First come named turns, each shown by rows before and after it. For each pair of rows after them, which turns, in which order, take the first row to the second? The first pair is done for you.
j556 (before -> after):
2.386	-2.135	2.074	0.883	2.014	-0.218	0.376	2.159	-1.432	-0.581	-1.350	1.426	-5.017	0.673	2.974	-3.710	-1.761	-0.284	1.894	1.360	1.759 -> 0.638	-2.972	-2.014	1.475	2.500	0.414	-2.126	2.185	-0.846	0.465	-5.523	-0.884	-3.195	0.447	-1.774	-2.184	-1.279	-1.713	1.046	1.488	-1.384
-0.845	0.562	-5.327	2.203	-3.476	1.103	-0.954	-1.393	0.966	1.157	-5.601	-0.192	0.897	0.787	-2.027	2.642	1.372	-1.126	3.251	-0.712	0.842 -> -0.184	2.025	-1.307	1.973	-5.141	-0.767	3.889	-0.967	-1.549	-2.392	-1.634	1.907	1.246	1.142	3.911	0.837	-0.373	0.646	3.209	-2.994	2.262
-2.273	1.113	-0.589	-1.028	-0.334	-0.823	-1.144	-2.566	3.866	4.004	0.408	0.198	1.947	1.067	-2.098	-0.923	1.951	-1.666	-0.117	0.811	-0.079 -> -3.296	2.026	-0.014	-0.769	-1.754	-2.393	1.948	-2.169	1.741	1.009	1.044	0.617	4.130	1.353	0.073	-1.571	0.387	-0.984	-0.735	-1.768	-1.239
3.448	-2.954	3.205	1.524	-0.980	-1.138	3.506	-0.468	-1.337	0.508	0.170	5.064	-4.335	-2.190	1.885	-0.912	-0.647	2.607	2.542	0.009	5.065 -> 1.076	-4.533	-3.042	2.165	0.230	0.065	-1.231	-0.442	0.232	3.089	-6.150	1.574	-2.340	-2.478	-5.907	1.605	0.610	0.482	1.714	1.047	1.040
j271 (before -> after):
0.819	-0.520	2.068	-1.478	-3.432	-3.449	0.500	-0.947	-0.274	-0.036	0.397	-2.544	3.313	0.824	4.989	-1.797	-0.135	-0.302	-2.049	1.944	1.647 -> 1.971	-1.004	2.993	-1.640	-1.284	-3.429	0.389	0.211	-1.500	-0.424	0.719	-2.628	3.331	0.123	4.432	-2.038	-0.930	-0.611	-2.145	2.978	1.023
-0.662	-2.102	-0.465	1.319	-0.059	0.985	-1.052	-1.626	0.596	0.803	-1.073	1.290	0.628	0.892	0.755	1.701	1.275	0.241	0.344	-0.902	-0.785 -> 0.210	-2.310	0.764	1.231	0.430	0.890	-0.596	-1.666	0.424	0.970	-0.488	1.879	-0.341	0.635	1.297	1.309	1.150	0.416	0.627	-0.349	-0.025
-2.957	2.443	-0.425	-3.000	2.606	-0.233	-1.453	2.620	-1.201	-1.420	5.346	-2.567	5.981	-0.186	-0.048	-0.958	0.663	0.210	-1.708	-2.402	-0.693 -> -4.173	3.335	-1.109	-2.851	-1.367	-0.127	-0.878	0.346	1.318	-0.394	5.375	-1.937	4.715	0.925	1.884	-0.906	1.921	0.843	-1.270	-3.718	1.401
0.731	0.343	0.454	0.680	2.306	0.056	0.980	2.052	-0.928	0.591	0.630	-0.571	0.690	-2.238	1.159	0.970	-0.615	-1.442	1.721	0.004	1.221 -> -0.690	0.843	-1.502	0.783	1.627	0.036	0.336	1.961	-0.661	0.370	-0.250	-1.416	2.119	-1.826	0.013	1.428	-0.231	-1.624	1.230	-0.898	0.170
j776 (before -> after):
-1.391	1.703	-2.138	-0.956	-0.523	3.352	-4.062	2.721	0.041	-0.991	4.862	-0.388	1.917	0.849	-0.574	0.964	1.111	2.743	0.388	-0.742	1.635 -> 0.472	-0.580	0.265	-2.652	3.097	0.570	-2.608	2.083	0.351	1.927	4.396	-2.496	2.952	-1.467	-1.499	-0.776	1.141	-2.193	-1.999	1.892	0.195
2.212	-0.444	0.527	-2.289	2.080	-0.622	0.388	-0.192	0.869	-2.173	3.077	-3.078	2.724	-0.408	-2.857	0.466	2.748	-0.497	-2.155	0.202	-1.195 -> 1.644	-0.037	1.758	-1.831	-0.351	-1.962	3.490	-1.317	0.608	-3.347	3.164	-2.032	2.461	-0.105	-0.015	-0.246	2.050	0.007	-2.256	-1.600	-0.496
1.055	0.275	0.252	-0.470	0.835	-1.209	-1.355	-0.928	0.745	2.591	1.157	-2.113	0.654	-0.251	-0.921	-1.457	1.778	-2.175	-1.330	2.187	-0.567 -> 0.329	0.944	1.275	0.281	-2.241	-2.410	1.860	-2.029	0.418	1.139	1.179	-0.697	0.385	0.396	2.354	-2.032	0.934	-0.961	-1.083	0.011	0.252
j519 (before -> after):
-0.495	-2.299	-3.786	1.522	-2.131	2.197	0.185	-2.625	2.780	-0.645	-6.707	-0.768	-1.047	-0.664	-6.513	2.074	0.858	-1.466	3.983	-1.240	-0.392 -> 1.284	-3.910	-0.829	0.295	0.703	-0.705	2.741	-3.022	2.182	0.765	-6.421	-1.906	0.043	-2.522	-5.938	0.131	0.237	-5.070	2.066	0.283	-1.533
0.998	0.023	0.000	0.978	-2.684	1.642	3.828	-1.079	-0.651	-1.723	-1.330	2.301	-1.103	1.217	-1.282	1.720	-2.177	2.719	-1.193	-0.210	-0.860 -> 1.491	-0.668	0.984	0.396	-2.040	0.143	5.272	-1.838	-0.455	-0.673	-1.360	1.691	-0.624	0.536	-0.727	0.780	-2.163	0.909	-2.173	0.181	-1.217
-1.076	0.034	-1.596	-1.072	1.586	-0.481	-1.639	0.690	-0.206	0.619	-0.457	-2.385	3.626	-0.342	-3.110	-1.290	0.917	-2.783	-1.213	0.424	-1.306 -> -1.700	0.807	-2.934	-0.420	0.756	1.011	-3.145	1.116	-0.154	-0.198	-0.463	-1.774	3.104	0.491	-3.549	-0.432	1.209	-0.963	-0.091	-0.124	-0.767
j647 (before -> after):
0.695	-0.429	3.029	-0.527	0.121	-1.293	1.999	-2.721	0.190	1.622	0.794	-0.314	-0.038	-0.980	0.859	-1.193	0.550	-1.191	0.168	0.205	2.389 -> 0.283	-0.825	2.697	-0.202	-0.284	-1.540	2.547	-3.031	0.064	1.581	-0.397	-0.342	-0.053	-1.081	0.731	-1.068	0.318	-1.277	0.129	-0.264	1.923
1.047	-1.966	-0.288	1.269	-0.008	1.047	-2.083	-0.367	1.898	1.698	-5.128	-0.193	-3.869	-1.143	-0.303	1.077	-0.072	1.029	0.646	1.631	-1.786 -> 1.970	-1.445	0.528	0.465	1.268	2.066	-3.725	0.533	1.799	1.986	-2.487	0.016	-4.142	-0.980	-0.039	0.900	0.663	1.513	0.931	2.678	-0.778
1.406	0.793	1.820	-2.366	0.904	-0.454	-3.241	0.074	1.145	1.823	4.298	-2.189	1.814	-0.886	2.375	0.495	0.709	-1.434	-0.495	2.291	0.980 -> 0.335	1.112	1.610	-2.310	-1.019	-1.808	-1.175	-1.021	1.371	1.357	3.786	-2.473	3.032	-0.701	3.718	-0.069	0.535	-1.973	-1.269	0.711	0.497
3.014	-1.130	-0.093	0.762	1.956	2.669	-3.238	0.684	-1.519	-0.835	-0.329	0.230	-1.483	-0.667	-0.920	0.873	-0.008	3.360	0.547	1.839	1.102 -> 2.975	-0.054	0.683	-0.374	1.521	2.434	-3.308	0.721	-1.353	-0.910	2.553	0.110	-0.466	-0.338	0.677	0.178	0.660	3.296	-0.021	1.550	2.025
Then:
Each pair is two turns apart.
0.968	0.080	2.056	-0.234	-1.197	-1.799	2.119	-2.943	3.565	1.967	1.114	-0.076	-0.370	-0.378	2.766	-1.731	1.622	-1.733	0.072	-1.479	2.381 -> 1.838	-0.967	0.051	0.658	5.141	0.395	-1.902	1.872	-0.609	-0.320	-0.780	-1.346	1.410	-1.328	-3.575	0.088	-0.160	-1.149	0.320	0.682	-2.031 | j519 j556
0.086	-5.149	-0.691	1.113	2.568	0.102	-1.980	1.051	0.536	2.909	-4.506	-2.325	-0.239	-2.078	-4.346	2.743	0.228	-1.161	0.905	-0.503	-3.001 -> -0.337	-5.545	0.583	0.930	0.345	-2.285	1.557	-1.328	1.657	3.804	-5.119	-2.359	-0.274	-2.314	-1.894	1.392	0.252	-2.688	-0.094	-1.684	-2.490 | j519 j776
3.710	-0.208	5.196	0.151	1.841	1.728	0.934	-1.717	1.292	1.082	-1.339	-0.515	-4.069	-1.566	-1.474	-0.352	0.317	1.119	3.105	2.615	3.399 -> 1.401	0.742	3.620	0.338	3.142	-0.209	3.076	1.200	-3.770	-3.997	-2.001	-2.340	2.164	-1.808	-2.644	-0.591	-2.579	0.984	0.888	-0.393	-2.237 | j271 j556
3.805	0.268	2.660	-2.491	4.544	1.312	-0.635	2.109	-1.728	-0.206	2.942	1.538	0.174	0.101	0.750	-0.366	-0.786	1.471	1.216	2.528	1.524 -> 1.811	-0.222	-1.314	-2.917	4.353	1.564	-3.536	1.186	0.782	2.570	-0.059	-1.215	2.109	0.209	-3.285	0.738	1.011	-0.749	-0.022	2.917	-0.436 | j647 j556
-0.467	-0.391	-1.146	-0.715	-4.897	-2.048	2.195	0.877	-0.714	0.467	2.470	-0.281	1.535	0.262	0.645	1.829	0.556	1.052	-0.583	-0.657	0.558 -> 1.028	-2.173	0.239	-0.523	-1.463	-3.007	3.127	2.042	-2.611	0.271	1.028	-0.857	1.655	-1.190	-0.750	1.355	-1.009	-0.285	-1.069	0.770	-1.322 | j647 j519
2.006	1.253	-2.168	0.442	1.658	2.120	-2.488	0.391	-1.525	-0.820	0.235	-0.413	-1.368	0.100	-1.788	1.228	0.321	1.492	0.920	1.471	0.215 -> 2.598	1.676	-0.438	0.325	1.047	1.615	-0.755	0.405	-2.300	-1.944	2.028	0.575	-1.607	0.115	0.641	0.444	-0.245	2.215	1.190	0.862	1.223 | j556 j556
-1.613	1.647	-0.837	0.538	-0.849	1.776	-1.330	1.604	-1.736	-2.964	0.783	0.811	1.011	1.061	-0.597	0.736	0.022	1.522	0.149	-1.345	-0.135 -> -2.381	0.043	-0.657	0.468	-2.580	-0.994	1.716	-1.595	0.227	-0.484	-2.571	-0.154	0.836	0.320	-0.199	-0.255	0.270	-1.596	-1.236	-1.723	-0.806 | j519 j647
0.951	-2.267	-0.585	-0.366	4.744	0.378	-0.662	2.408	-2.135	-1.996	-1.541	-0.442	-0.023	-2.337	-3.102	0.960	-2.459	-0.954	1.204	2.586	-2.362 -> 0.829	-0.911	0.223	-1.249	4.730	0.124	-0.188	3.251	-3.158	-3.407	1.424	-0.420	1.739	-1.983	-1.299	0.258	-2.574	-0.483	0.680	1.693	-2.119 | j647 j556
-0.968	1.981	-1.136	-0.022	-1.928	-0.557	2.107	1.122	-1.457	-4.307	0.145	0.101	0.907	0.690	0.197	-0.474	0.615	1.505	-2.076	-2.190	1.268 -> -0.606	1.972	-2.483	-0.602	0.287	1.182	-1.472	2.442	-1.210	-3.251	0.827	-0.850	1.456	0.557	-2.500	0.313	1.591	1.276	-2.086	-0.560	0.922 | j776 j647
